128 stands for zero in the data rows.
How far apart are the two rows of each pair, measured in a hidden way? 0 means very close, and 20 very far. Two or three weighted sums of its numbers give each row a place; it is the straight-line distance between the places.
[ 99 132  93 112 154 172 106 135 100 103 159 163 131 114 165 180  95  97 131 139  87]
[ 68 134  96 113 159 166 119 136  96 103 142 149 115 130 144 193 147  96 133 121  83] -> 10
[138 148  89 162 140 128  77 117 102 103 160 154 126 146 180 150 171 119 170 118 108]
[104 124  90 110 169 165 109 137  98 107 168 134 127 115 159 191 139  86 144 110  90] -> 7
[106 119 165 104  84 120 158 161 159 168 104 127 143 119 108  86 121 124  91 191 103]
[171 143 151 195 101  82 123 113 170 127 102 136 133 184 158  96 166 149 134 156 117] -> 1
[135 147  80  97 158 123 100 118  97  86 151 173 164 138 169 160 134  66 147 101 147]
[157 167 145  97  99  91 128 113 153 143  78 165 186 155 162 112  95 112  96 129 174] -> 7
[109 171 112 126 136 206  95  76 113 121 142 106 135  90  83 151 146 125 144 166 101]
[172 143 167 183  77  82 120 124 150 141 107 156 138 159 165  92 143 142 142 158 110] -> 4
[ 90 129 137 115 104 179 128 124 130 156 141 117 141 118 165 137  89 115  78 183  83]
[150 147 107 174 130 100  78 113 137  95 156 162 136 149 173 123 162 153 179 131 106] -> 16
[123  95 158 156 109 143 127 110 126 141 126  78  95  82  75  57 146 149 109 125 165]
[120 178 116  77 132  98 118  93 130 147 103 112 133 161  97 104  92 157 145  68 177] -> 1
[120 101 162 117  89 109 144 118 178 178  83 124 143  93 134 134  77 136  86 169 107]
[144 153  99 136 165 131 127 139 107  92 190 164 104 160 143 149 162 140 180  88 121] -> 13
[ 84  55  96 118  70 172 127 114 145 125 121  98 116  78  79 100 127 170 115 119 138]
[160 176  94  91 142 124  89 112 122 101 131 146 173 141 181 142 114  85 152  96 171] -> 9
[ 80 136 109  84 132 203 131 156  94 153 154 148 132 137 126 141 151 112 111 133  71]
[129 146 164 113  81 121 149 109 177 173  94  94 152  96  70  86 107 157 113 164 119] -> 4
[136 105 184 133  86 114 153 145 166 170  85  96 116 130  95  81 113 157  91 151 144]
[163 147 123 199 146  77  86 122 135 103 151 130 121 160 172 131 155 143 169 146 109] -> 14
[170 151 120 169 103  78  85 124 127 123 144 149 107 176 186 122 174 142 165 129 106]
[ 95  83  90 119 156 168 108 135  93  99 170 100  93  80 128 142 156 108 158  81 133] -> 5
[ 84 147  92 108 184 175 109 126  93 111 153 156 139  91 136 185 135  87 130 131  99]
[ 92  56 148 127 104 139 126 123 156 158 100  67 100  66  97  78 114 160 127 130 153] -> 1
[144 126 115  81 113  94 122 109 137 121  96 140 208 136 136 101 110  80 131 159 174]
[101 130 151  92  96 131 141 122 160 140 100 138 110 131 123 140  88  98  76 170  76] -> 7
[ 83 126 119 107 170 180 102 137 145 114 114 159 127 148 167 165  72 106 102 168  96]
[168 123 113 171 160 125 131 161 110 143 156  92  87 128  98 129 185 123 178  85 139] -> 8
[146 175 109 113 149 117 114  82  98 144 115 118 156 161 110 111  72 137 118  66 179]
[141 162 103  87  98 106 108 116 120 107 111 167 195 148 174 141 115  78 127  97 171] -> 9
[143 147 155 198 120  79 138 130 205 111 108 122 102 131 143 100 148 168 157 142 132]
[147 125 176 163 112  85 163 137 167 166  80  88 114 148  96  75 124 163 102 144 144] -> 10
[143  72 157 148 129 140 153 105  75 157  83 101 140  73  78 112 153 129 147 124 175]
[118  80 169 100  96 148 142 153 149 154  87 128 133 120 111 136  90 141  77 160  88] -> 1
[105 140  70  97 149 174 113 113 146 125 179 138 158  87 102 141 147 112 156 125 107]
[136 135 171 160  94  76 154 134 175 160  85 112 127 159 137  73 124 160 103 165 125] -> 7
[ 97  74 145 145 110 147  99 126 129 146 124  78  85  71  49 100 114 174 134 138 144]
[145 165 188 140  92  85 157 162 142 143 142 139 115 185 132  79 145 179 114 104 127] -> 13
[113 131  75 120 176 154 102 124  85  96 168 150 123 114 150 176 140  91 151 100 112]
[152 140 166 195 104  99 122 138 196 135  91 111 117 148 115  99 155 173 126 161 127] -> 5
[ 61 108  97 105 129 192 102 181  93 145 138 142 138 117 147 155 141 106  96 138  89]
[ 84 149 141 128 113 156 148 150 113 166 120 123 122 141 136 121  84 151  74 164  74] -> 8
[ 75 154 140 116 122 163 125 177 117 172 154 124 126 140 158 133 110 116  70 172  85]
[141  83 168 137 148 130 128  97 103 134 100  86 114  76  46  98 152 142 138 130 173] -> 11
[147 115 151 156 129 105 149 106  77 118 113 110 117  75  69 128 205 128 161 109 145]
[ 91 149 101 115 116 174 126 127 115 130 173 155 113 127 153 169 130 116 112 122  62] -> 14
[154  83 174 143 126 127 165  92  99 130  66 111 106  80  82 109 148 140 128 157 159]
[ 81  79 126 150 123 160  69 108 108 121 142  64 101  75  81  92 128 102 144 127 155] -> 15
[ 94 145 113 107 153 171 114 119 139 113 120 194 169 134 124 184 118  84 120 138  81]
[164 173 125 196 176 113 135 134 138  97 157 112  85 153 138 122 159 139 165  83 141] -> 2
[108 129 168 105 114 149 158 135 170 178  80 140 130 125 115 107  90 135  78 176 107]
[114  45 116 119 114 159  93  79 158 115 124  93  93  61  79 105 147 149 138 107 142] -> 10
[167 167 146 155 104 110 182 136 120 105 171 146  85 201 138 127 146 163 160  88 136]
[106  61 131 154 134 145 116 115  89 128 153  76  92  59  72 111 159 139 159 114 139] -> 13
[139 120  83 122 173 145  96 126  92  93 178 134  98 114 134 160 161 105 168  90 127]
[131 169 138 115 110 110 146  94 120 166  65 107 146 144  85  90  77 149 113  84 167] -> 15
[ 99 120  93  97 159 172 102 136  87  95 143 173 124 113 153 170 127  77 123 132  84]
[ 58 112 135 116 127 186 127 141 132 112 158 136 128 103 175 148  86 122  93 184 106] -> 5
[108 145  88 101 158 183  87 147 107 126 166 144 125 115 153 161 132  84 140 122  80]
[ 95 111 156 125 110 151 135 139 174 152 102 176 140 114 137 111  93 107  79 188  99] -> 9
[104 114 169 129  84 139 137 156 170 145 102 123 145 144 145 112  93 143  67 177 106]
[133  47  86 104 164 174  91 134 122 121 142 143 165 114 153 149 118 136 146 101 170] -> 7
[136 108 115 139 171 145 122 141  76 116 132 114 112  78 115 168 187  98 173  98 163]
[ 89 143 131 115 143 152  97 174 166 155 114 156 147 124 139 157  92 129 106 176  72] -> 11
[146 168 134  97 140 110 137  79 107 155  72 105 140 159  90  85  84 149 104 102 175]
[ 47 137 118 134 132 165 149 159 100 159 156 138 103 120 135 157 115 105  87 156  81] -> 10
[149 156  96  90 128 104  88  99 123  98 121 163 186 135 176 141 122  75 141  90 165]
[112  89 121 124 176 139 111 121  70 110 124  85 108  98  98 152 196 142 169 101 156] -> 14
[ 81 142 121 114 128 157 129 137 153 112 113 153 138  92 140 163  74 115  89 161  76]
[ 81 107 114  84 155 151 115 141 113  98 144 139 186 126 139 147  89 139 125 131  69] -> 17
[155 172 122 169 158 101 128 156 120 119 148  75  78 122 138 133 176 140 170  79 150]
[139  76  87  83 119 131 140  94 157 130 137  86 170  77 115 125 123 152 149 124 180] -> 6
[ 92 127  97 106 171 158 117 160 116  71 161 156 131 135 160 172 133 108 127 107  73]
[154 130 179 166 110 124 152 154 158 177  78  71  98 129 101  84 141 156 109 128 148] -> 9
[172 129 167 175 109 109 160 168 162 168  92  72 100 147 123  82 138 180 122 123 135]
[ 95 120 146 144 106 155 143 131 144 157 103 137 100 132 166 160  76 150  88 172  87] -> 10
[190 155 118 181 106  91 107 121 122 101 122 124 108 164 186 132 175 132 159 140 107]
[139 159 117  87 139  84 119 110 120 101  92 173 179 149 162 121  89  89 121 132 186] -> 9
[ 90 106 167 115  91 135 172 180 161 167 113 102 134 132  90 127  99 127  88 176  97]
[133  82 145 139 112 175 140 119 133 174 106  70 100  65  63  91 115 157 101 146 142] -> 7
[125 110  98 120 184 136  97 116  85  91 166 122 103  96 127 167 172 108 173  91 136]
[ 86 145 159 135 114 166 136 140 127 167 103 144 143 150 117 131  73 163  76 153  91] -> 18
[112 137  79 115 172 152 102 130  98  90 171 151 121 120 166 183 141  89 143 107 108]
[175 170 161 183 136  85 148 148 124 140 119  69  86 146 139  85 162 161 127 126 154] -> 3
[ 94 130  84 117 180 169 103 132 106 113 165 161 128 114 155 194 122 116 116 137  99]
[135 155 108  84 116  81 114 116  98  99 111 171 194 144 162 131 104  89 121 136 177] -> 7
[ 79 119 152 133  84 116 148 170 139 179  94 125 131 138 142 127  80 161  98 148  77]
[122  84 174 151 127 136 150 105 101 157  98 112 106  92  85 148 167 127 162 110 178] -> 12
[161 154 103  93 136 121  87 124 107 123 113 155 208 148 180 136 113  64 126 109 153]
[153 172 114 113 132 100 138  82  83 156  96 124 153 158  78 112  66 133 106  74 149] -> 16
[135 105 105 110  96 124 151 109 150 176 103  96 192 124 128  97  88 173 138 151 171]
[159 128 143  76 101 100 139 107 148 125  76 156 192 151 132  99  93 107 100 136 171] -> 14
[120 155 119  97 134 132 123 129 123  99  96 140 133 121 164 165  88 117  92 163  66]
[ 86 116 108  96 122 161 128 139  96 119 192 131 130 108 168 182 128 126 110 127  77] -> 7
[130  92  76  96 142 163 107 105 121 120 168 110 176 126 150 160 110 132 160 106 162]
[ 80 134 140  94 108 158 127 187 181 160 106 130 107 126 145 158 105 120 101 173  84] -> 3
[ 96 105 138 118 119 193 141 172 169 162 118  75 163 144 117 131 141 140  95 165  78]
[184 158 146 183  94  91  97 115 143 120 118 126 129 177 171  98 159 135 154 146 100] -> 1
[171 148 161 149  93 117 191 165 119 134 158 151  78 201 126 114 127 181 140 110 137]
[158  80 177 144 122 114 157 143 128 155  78  98 131  96  51 101 132 137 124 149 167] -> 8
[141 137 164 101  99 102 137 121 130 165  74 137 150 133  99  74 117  98  83 180 133]
[115  88 158 146 128 112 171 119 126 141  86  80 122  78  53 116 157 131 156 133 175] -> 3
[102  86 104  84 146 141 129 142  74 128 101 196 155 131 124 129 122  62 137 154  95]
[146 102 107 195 159  99 121 133 169  63 154 132  76 124 132 128 162 124 162 115 137] -> 1
[ 91 114 168 113  78 120 171 160 145 163  80  95 140 149 101  96 112 138  79 167 118]
[123 117 181 123  97 112 149 133 162 151  74 125 149 123 112 106  88 130  70 167 133] -> 6
[ 84 113 108 122 146 142 121 175 116 103 137 179 147 129 144 152  94 101 114 170  71]
[ 90 131 115  96 110 158 125 134  96 118 145 122 120 117 178 186 123 101 104 149  70] -> 15
[ 90 149  98 118 140 132 155 164 127 120 154 134 136 118 143 197 107  75  99 144  83]
[118 132 178 122  88 117 149 136 167 156  84 116 136 124 122  98  92 142  81 183 119] -> 6
[ 94 106 154 127 103 112 148 130 158 175 111 106 163 129 130 137  84 158  59 165 102]
[ 80 109 169 117 105 114 147 149 141 155 107 126 140 141 130 118  87 133  83 195  98] -> 7
[153 145 118  98 131 109 122 113 131  79 104 182 197 143 148 113  86  89 114 116 178]
[163 127 189 145 113 104 220 123 156 124 161 134  94 160  95 104 135 163 122 137 134] -> 7
[166 140 167 195 105  78 132 116 168 147 123 132 109 162 162  92 148 157 133 160 112]
[167  88 107 138 124 172 100 122 101  95 154  54  87 116 119 134 173 167 160 124 141] -> 3
[108  91  87  98 128 138 125 116 122 129 149 125 199 106 141 146 113 106 172 103 169]
[150 168 118 105 114 108 113  96 136 104  92 137 176 140 171 122  91  83 151 140 187] -> 5
[120  43 117 124  76 133 132 132 131 121 142  93 111  60  55 108 139 154 151 116 145]
[159 156 129 155 125 127 135 134 119 100 205 145  95 168 139 148 164 146 179  95 128] -> 5
[180 143 136 188 148  79  98 122 191  85 118 124  93 132 154 138 179 139 157 126 122]
[134 194 113 115  89 166 122  73 151 119 127 115 150  83 118 136 136 137 156 183 111] -> 5
[133 134 183 154  84  60 204 159 146 140 135 131 114 172  98  92 128 152 130 125 141]
[155 182 126 149 134 110 151 140 145  94 184 169  76 173 127 142 157 146 168  90 129] -> 5
[103 127 156 126 121 133 139 129 135 145 119 156 121 108 127 148  76 106  67 186  92]
[128 175  97  94 155 105 144  74  91 131  97 120 134 150  94 122  88 138 125  59 164] -> 4
[ 68 120 149 141 129 142 148 157 143 169  91 132 116 135 120 136  97 128  61 165  88]
[129 165 134 140 125 119 144 127 144  84 186 173  99 169 146 165 166 142 173  85 118] -> 16
[153 123 181 153  94 100 129 129 154 171  87  91 103 136  92  70 138 145  98 148 146]
[161 158 134 200 109 109  91 120 139 115 109 154 125 171 169 106 154 146 147 158  98] -> 10
[148 147 123 142 157 116 138 147 110  88 206 158  95 143 141 159 173 150 168  89 129]
[126  79  78 112 135 150 103 100 102 128 129 130 167  83 143 147 101 158 159 122 170] -> 16
[144 147  99 164 149 129  75 115 126 101 158 166 121 141 148 132 178 103 176 120  97]
[163 146 130 198 136  93 107  83 155 111 141 130 117 179 152 111 162 150 151 164 103] -> 3
[133 176 103  84 134 102 132  74  89 131 104 103 140 148  95 127  97 149 143  73 177]
[171 152 185 154  89 100 186 140 152 136 119 118 114 180 110  76 122 167 125 123 133] -> 2
[142  63 133 142 167 119 133 116  81 100 129 107  94  76 109 145 175 102 174  96 158]
[ 79 116  91 109 155 163 107 147 110  99 165 139 138 132 158 193 127 107 131 114  83] -> 7
[147 141 123 176 153 123  99 111 143 111 137  98  46 109 120 130 188 115 148  93 147]
[104 119 172 123  91 153 137 148 178 171  93 136 125 131 126 115 110 143  60 157 102] -> 7
[147 139 183 145 119  91 186 133 142 156 152 117  98 211 122  76 132 157 129 126 134]
[ 93 133 134 104 127 120 116 108 175 164  97 175 105 115 140 140  38 115 108 144 108] -> 18
[145 180 103  92 100 102  89  89 125 137 110 160 164 145 184 134 109  79 151 107 168]
[121 103  79 119 169 149 103 105  94  89 173 135 110  95 123 153 160 108 163  84 128] -> 7
[104 129  77 104 161 160 104 141  94  98 175 153 129 125 157 178 130  95 150 104 108]
[ 84 138  99  96 165 161 125 151  94 137 132 164 128 121 126 166  92  70 117 149  80] -> 7
[149  64 143 155 160 126 119 118  93 138 104  85 118  89  70 121 181 113 142 111 183]
[110 128  78 117 173 154 102 130  95  92 176 143 125 119 151 175 150  94 154  93 113] -> 6
[154 170 114  92  86  94 124 112 141 129  93 159 197 149 176 123 101  89 120 140 166]
[144 156  69 111 188 122 103  87  92 116 144 138 146 138 112 144 100 121 138  73 156] -> 5
[109  90  70  96 123 178 125 117 122 143 161 134 179  95 126 147 124 110 150 112 159]
[139 120 105 137 167 142 121  99  84 113 143 108  78  89 104 133 167 108 186  86 142] -> 11
[ 98 134 159 119  83 132 157 163 157 170  89 118 137 146 105 110 106 146  67 170 100]
[130 138  95  81 124 126 127 122 136 178 105 136 194 104 114 113  93 127 145 138 182] -> 9
[ 87 122  86 105 146 196 149 166 124 114 146 143 136 121 156 164 115  80 128 130  81]
[109 112 171 112  86 124 160 140 161 165  71 103 141 130 118 103 112 138  75 171 107] -> 11
[ 77 125 126  92 147 181 126 157 110 136 110 109 145 123 117 157  74 103  90 185 107]
[117 166 124  92  94 125 150  81 197 182 123  99 153  83 115 106  95 127 122 169 103] -> 8
[131 169  83 102 146 176 107 111 162 121 178  94 149  94 129 156 159 104 144 123  94]
[149 164 116 195 120 101  82 111 117 122 143 158 119 167 168 136 162 146 163 138 100] -> 9
[144 158 119 142 136 132 151 146 107 100 175 168  84 170 143 154 161 129 186  91 129]
[177 163 166 162 114 111 151 151 161 159  91  69  87 142 125  84 163 168 123 106 143] -> 7
[139 122 192 148  97  84 192 116 164 140 144 134 103 176 105  91 133 180 114 122 129]
[ 89 130  95 124 124 136 145 142 129 177 176  73 187 127 176 163 127  88 103  80 131] -> 3
[ 93 139  97  98  80 162 127 146 183 147 142 143 145  98 139 143  94 129  88 167  94]
[145 156 123  78 109  86 106 112 113 120  93 166 196 158 160 114 113  83 115 137 174] -> 14
[145 127 109 134 157 117 132 129  80  76 197 145 103 158 148 171 164 111 158  78 132]
[165 166 164 138  73 114 171 142  91 125 161 137 104 199 144 111 158 190 135 118 134] -> 2
[103  81  85 102 134 129  92 117 116 124 146 122 195  92 161 150 104 160 151 113 159]
[155 143 178 174 130 106 150 162 161 164  93  71 103 146 116  74 155 158 125 136 140] -> 6
[ 84 148 137 132 131 143 117 152 103  95 136 115 166 132 175 156 111 112  82 175  78]
[111 120  87 118 176 159  86 119 100  85 169 167 121 119 155 176 136  83 143 109 103] -> 6
[120  93 172 156 141 122 156 103 111 142  96  93 108  91  58  90 155 125 136 144 176]
[151 136  93 167 169 107  88 114 120  91 153 137 118 149 178 166 168 125 172 110 114] -> 6
[134  72 170 121  92 118 157 139 170 168  87  83 140 116 107  90 103 168  94 149 161]
[122 106  84 125 184 141 108 109  90 101 162 142 121 105 126 166 168 104 172  87 140] -> 9
[ 72 132 128  92 124 179 122 161 153 167 139 152 114  84 127 126  86 103  88 169  94]
[114  80  77 105 170 156 101 104 100 114 172 143 121  92 119 149 145 110 169  92 130] -> 9
[141 202 116 103 124  81 141  83 101 122  92 132 149 153  79 103  97 138 124  76 165]
[128  85  76 108 158 160  93 111  95  98 169 141 127 109 147 160 146 116 165  93 147] -> 10
[ 92 162  99  88 168 160 117 146  88 154 164 152 131  97 115 162 115  97 119 168  90]
[159 160 150  93 125  64 121 112 112 131  90 143 195 131 154 100  91 111  98 128 172] -> 14
[129 101 101 142 168 147  96 115  84  82 147 108  96 105 118 154 180 105 172  92 152]
[ 75 135 146 109  85 136 139 149 151 121 102 167 139 132 153 131  79 130  92 186  93] -> 12
[138  76 165 145 110 121 140 122 119 136  89  69 100  85  79 108 171 152 139 169 155]
[163 160 154 196 100 107 128 130 149 147  97 131 130 161 138  99 157 171 135 169 101] -> 8
[170 159 161 197 102  78 112 113 155 154 114 139 117 178 141 102 155 132 137 159 112]
[146 130  92 130 151 116 131 143 100  84 190 138  95 145 140 163 163 108 167  73 125] -> 5
[166 106 154 167 142 139 153 151 150 145 125 111  55 131  99  82 165 150 135  87 164]
[ 86 117 108 135 144 133 152 165 153 108 148 161 123 129 136 163 100 108  86 160  65] -> 5
[103  48  89 113 111 155  95 102 144 138 157 124 123  70  99 147 132 128 163  93 149]
[ 93 113  87 113 140 169 128 149  70 104 153 165 132 135 170 173 131  63 112 131 103] -> 6
[120 131 131 107 123 160 135 133 159 175 117 141 163 112 132 129  55 136 111 193 102]
[107 137  74 108 170 165  96 130 101 108 162 157 127 109 166 164 121  65 136 113 107] -> 8
[140 156 116 103 121  77 108 100 142  86 124 162 203 148 161 136 109  85 127 125 183]
[114  96 174 133  87 124 168 124 156 165  82  95 132 106  83  82 121 164  93 160 141] -> 3
[ 83 130 105  85 139 160 132 104 131 126 121 177 143 109 116 155  78 102  76 150  94]
[145 196 110  81  91 155 128 103 182 169 149  77 145  76 100 124 117 125 145 138 110] -> 15
[124  88 122 149 190 127 143 118  60  98 139 112 105  82  80 132 185 129 158 115 163]
[173 122 127 202 157  74 102 104 163  97 111 141  96 151 157 137 166 136 165 114 135] -> 4
[139 163  75 122 173 139 107  75  81  98 140 132 128 144 116 156 123 109 154  71 139]
[144  99 143 168 156 113 139 142 103 143 110  87  96  83  78 128 183 132 138 101 189] -> 5
[ 94 141 154 103 101 122 161 130 168 139 101  99 144 141 133 150  91 155  94 194  91]
[163 141 141 105  98  90 149 121 143  89  90 161 198 117 129  95 102  93 104 139 175] -> 10
[102 136 108  96 138 190 130 134 106 123 137 170 123 106 138 177 127  81  94 148  78]
[175 134 184 149 127  75 195 150 144 109 165 157  93 176 117 108 153 161 127 120 122] -> 10
[147 135 137 202 116  77  88  92 128 124 122 152 113 176 151  84 142 157 143 152 117]
[ 84 130 145 104 106 144 139 140 144 177  94 131 137 118 126  88  86 122  68 177 108] -> 9
[155 123 148  66 104 133 103 149 126 124  94 175 129 100 117 106 101  62  84 171 122]
[157 152 122 151 134 112 153 131 101  85 201 135  97 177 162 150 157 145 161  81 114] -> 8
[142 123 120 178 171 115 126 154 104 127 148  97  67 105 128 137 180 121 159  65 139]
[151 136 173 175 116  92 180 127 128 135 152 145  80 196 107  82 140 162 119 129 127] -> 5
[ 91 135 100 113 186 138 115 123  95 111 174 150 153 140 171 186 117  88  99 117  91]
[135 168  86  98 123 132 105 105  83 140 109 131 108 134 100 114 104 117 139  56 171] -> 16
[116  47 137 113  73 125 144 112 160 133 135  99 116  79  79  83  98 165 108 138 160]
[ 94 141  93  99 157 173 108 150 115  99 166 152 131 120 156 174  95 117  99 121  82] -> 3
[130 147  91  93 171 100  90 115  95  73 132 177 184 114 158 155 115  89 138 100 146]
[141 117 146 169 166 101 135 114  95 130 139  95  73 127  96 148 175 103 178  90 156] -> 5
[147 160 118 193 134 119 102 112 134  91 145 158 112 175 143 101 161 124 172 136 100]
[150 144 139 192 103 104  91  91 114 131 107 140 110 169 157 106 169 146 144 157  93] -> 5
[126 122  80  87 148 115 104 132 123  62 143 155 188 155 152 146 118  92 145 126 164]
[150 159 122 113 144  94 115 113 101  73 110 168 199 122 169 122  98  89 132 139 175] -> 5
[101  42  98 118 143 164 107 116  86  94 154  95 101  68 105 145 144 139 144  97 121]
[173 151 146  90 108  99 129 113 121 118  96 150 202 161 162 103 101 115 104 140 176] -> 7
[150 164 135 115  99  91 130 114 121 113  87 145 200 146 146  97  84 109 112 147 175]
[155 162 146  91 125 105 164  96 122 172  69 104 135 136  75  94  81 141 116  98 171] -> 7
[144 151  79 102 168 116 113  99  67 107 140 141 129 134 134 155 113 102 162  70 150]
[149 151 126  82 113  95 126 113 141  99 103 157 202 121 172 143 102  92 117 105 182] -> 8
[150 149 139 199 131  75  92 127 140 133 128 143 120 182 140  98 149 140 146 176 103]
[ 98 140 152 118  92 138 143 174 131 177 114 140 141 141 126 125 123 125  70 178  79] -> 11
[ 69 149 115 111 108 136 133 153 101 166 131 151 142 113 132 165 104  97 101 190  88]
[ 74 120 130 132 137 163  99 136  92 104 125 151 172 150 145 157 116 125  84 174  82] -> 11
[144 103 114 172 148 117 112 134 122 125 149  96 100  99 102  98 198 121 165  70 129]
[167 181 121  90 150 113 121  77 106 140  96 121 153 138 100 115  92 135 139  55 167] -> 16
[145 147  86 143 173 135 104 144  89 105 172 136 111 125 151 160 170 109 169  79 126]
[116 112 168 101  86 111 152 139 169 160  87 144 145 106 120  91  93 133  78 172 112] -> 5
[116 154 154  96  89 150 150  87 183 164 135  99 162  96  88 108 114 149 145 181 109]
[137 167 180 155 135  84 156 154 142 115 156 155  89 223 124 115 133 151 147 115 126] -> 6
[112 135  85 119 167 158 108 107  90  90 166 178 134 123 163 176 125  74 136 121 104]
[146 170 175 156  99  87 168 159 149 155 161 119 105 174  95  82 122 181 136 109 143] -> 4
[145 150 134 105 122  64 125 109 138 105  98 152 210 140 137 113  98 106 109 143 181]
[121  46 127 134 100 166 115 113 116  96 103  80  86  80  75  90 131 160 126 131 146] -> 5
[122  52 128 104  96 143 127 133 145 153 121 115 191 111 133  97  81 156 121 153 172]
[ 60 132 102  97 132 162 139 121 107 120 128 153 122  90 169 147 115  70 111 152  78] -> 6
[136 105 180 142  90 125 151 127 163 182  92  90 115 118  93  77 124 167  96 150 148]
[132 144  93 175 159 102  86  96 131  89 147 163 123 149 177 142 160 132 170 113 106] -> 12
[144 154 173 145  84  60 177 146 170 160 127 135 114 178 104  84 124 176 113 141 135]
[142 189 165 164 104 119 181 170 157 122 147 156  96 197 104 105 133 145 156 125 131] -> 5
[140 161 188 155  87  86 192 144 147 113 141 119 107 199 107 108 126 157 121 119 147]
[125 109 196 153 137 103 141 110 115 149 100  81  95 117  84  96 146 138 124 136 174] -> 8
[128  93 138 143 165 145 135 120  70 112 101 106 100  72 104 155 181 125 164 113 175]
[171 161 132 140 152 114 148 120 142 100 176 158  73 169 152 151 154 118 181  91 148] -> 4
[162 180 165 144  89 103 164 160 167 106 157 143 105 201 114  93 130 161 156 129 128]
[ 90 105  74 110 135 161 108 171  98 117 132  95 124 122 123 177 151 104 129 139  87] -> 3
[134  82 155 109  83 138 147 139 145 167 116  99 185 122 123  91  87 159  97 148 174]
[169 148 117 150 136 108 155 135 124  96 185 126  88 184 151 149 155 133 171  79 106] -> 8
[151 163 131 149 102 116 158 151 124 114 182 144  98 199 142  99 167 164 173 122 120]
[ 76 108 146 130 104 187 129 180 120 132 121 115 144 111 123 117  97 143  76 162  84] -> 7
[175 172 108 166 167 120  97 140 125 115 161 120  92 140 148 137 172 115 181  88 127]
[124  80 166 139  89 144 150 112 136 157 117  74 117  87  67  65 130 163 106 141 137] -> 6
[142 118 165 148  61 163 114 102 125 145 130  86  98  91  91  89 152 176 107 150 153]
[122 121  77  79 128 130 104 107 114 139 151 114 170 112 155 137  98 119 171 122 168] -> 9
[116 114  84 121 187 153 101 138  95  84 168 153 130 127 166 181 136 100 143  95 108]
[125 119 152 119  97 154 139 187 134 178 118 108 122 120 110 122 103 123  60 167  87] -> 9
[140 129  92 120 168 124 131 138  85  90 185 153  99 140 140 171 156 109 164  76 124]
[175 151 108 141 172 114 129 136 110  96 139 106  77 103 153 150 180 142 170  74 120] -> 6
[154 142  89 157 174 132 126 149 101 111 159 117  94 124 146 153 178 124 169  72 132]
[152 141  85 154 151 124  91 104 110  94 163 154 124 149 180 160 165 106 162 106 104] -> 4
[135  89  75 116 125 171  92 116 113 134 159 117 149  84 147 163 126 127 167 106 159]
[ 79 161  96 119 172 172 130  99 136 114 142 137 155  83 134 164 105 104 133 143  78] -> 8
[147 142  88 145 168 126  78 113 108  95 163 150 112 138 174 151 171 109 172 100 116]
[134 135  89 111 170 148 118 111 110 117 162 167 120 116 179 201  97 128 112 116 101] -> 19
[164 134 112 187 118 129  80 141 163 100 148 129  96 146 152 159 179 127 166 109 110]
[ 96 113 152 113 102 153 155 167 185 143 110 124 153 135 156 140  87 145  77 181 101] -> 7
[156 154 125 180 149 121 120 152 136 151 134  89  71 127 114 115 173 138 182  88 139]
[138 134  87 168 159 131  86 118 132  97 147 148 110 135 170 151 173 127 175 107 106] -> 4
[147 141  94 172 157 117  88 108 103  95 161 157 126 161 164 141 163 126 179 121 111]
[169 154 127 155 122  97 157 121 123  92 188 141  60 179 150 128 156 152 148  86 142] -> 14
[119 111  75  96 147 133 110 100 104 119 159 139 173 119 166 156 120 119 171  97 157]
[125  90  82 131 151 179  76 114  89  94 171 116  91  95 114 122 157 133 153 110 128] -> 4
[ 77 122 131 101  99 181 105 174 155 145 127 136 147 113 148 151  86 139  82 144  81]
[157 158 141  80  88  93 152 135 164 130  68 136 181 147 148  99 108 122 102 154 167] -> 7
[158 141 181 166  88  89 137 126 163 167  87 119 125 164 121  82 130 157 102 161 132]
[149  89 166 163  99 146 120 109 157 118 135  67  71 105  91  87 158 157 120 134 157] -> 4
[102 168  93  80 138 143 105  98 121 112 172 124 138  79  90 149 148 120 163 131  94]
[ 92 123  86 107 181 153 115 165  92 115 145 163 133 127 166 171 138  91 121 121  80] -> 14
[201 163 121 161 156 102  91 170 121 119 142 111  91 130 152  99 168 146 162  78 128]
[156 138 103 163 187 110 115 142 116 119 169  96  90 130 156 136 173 111 166  65 131] -> 3
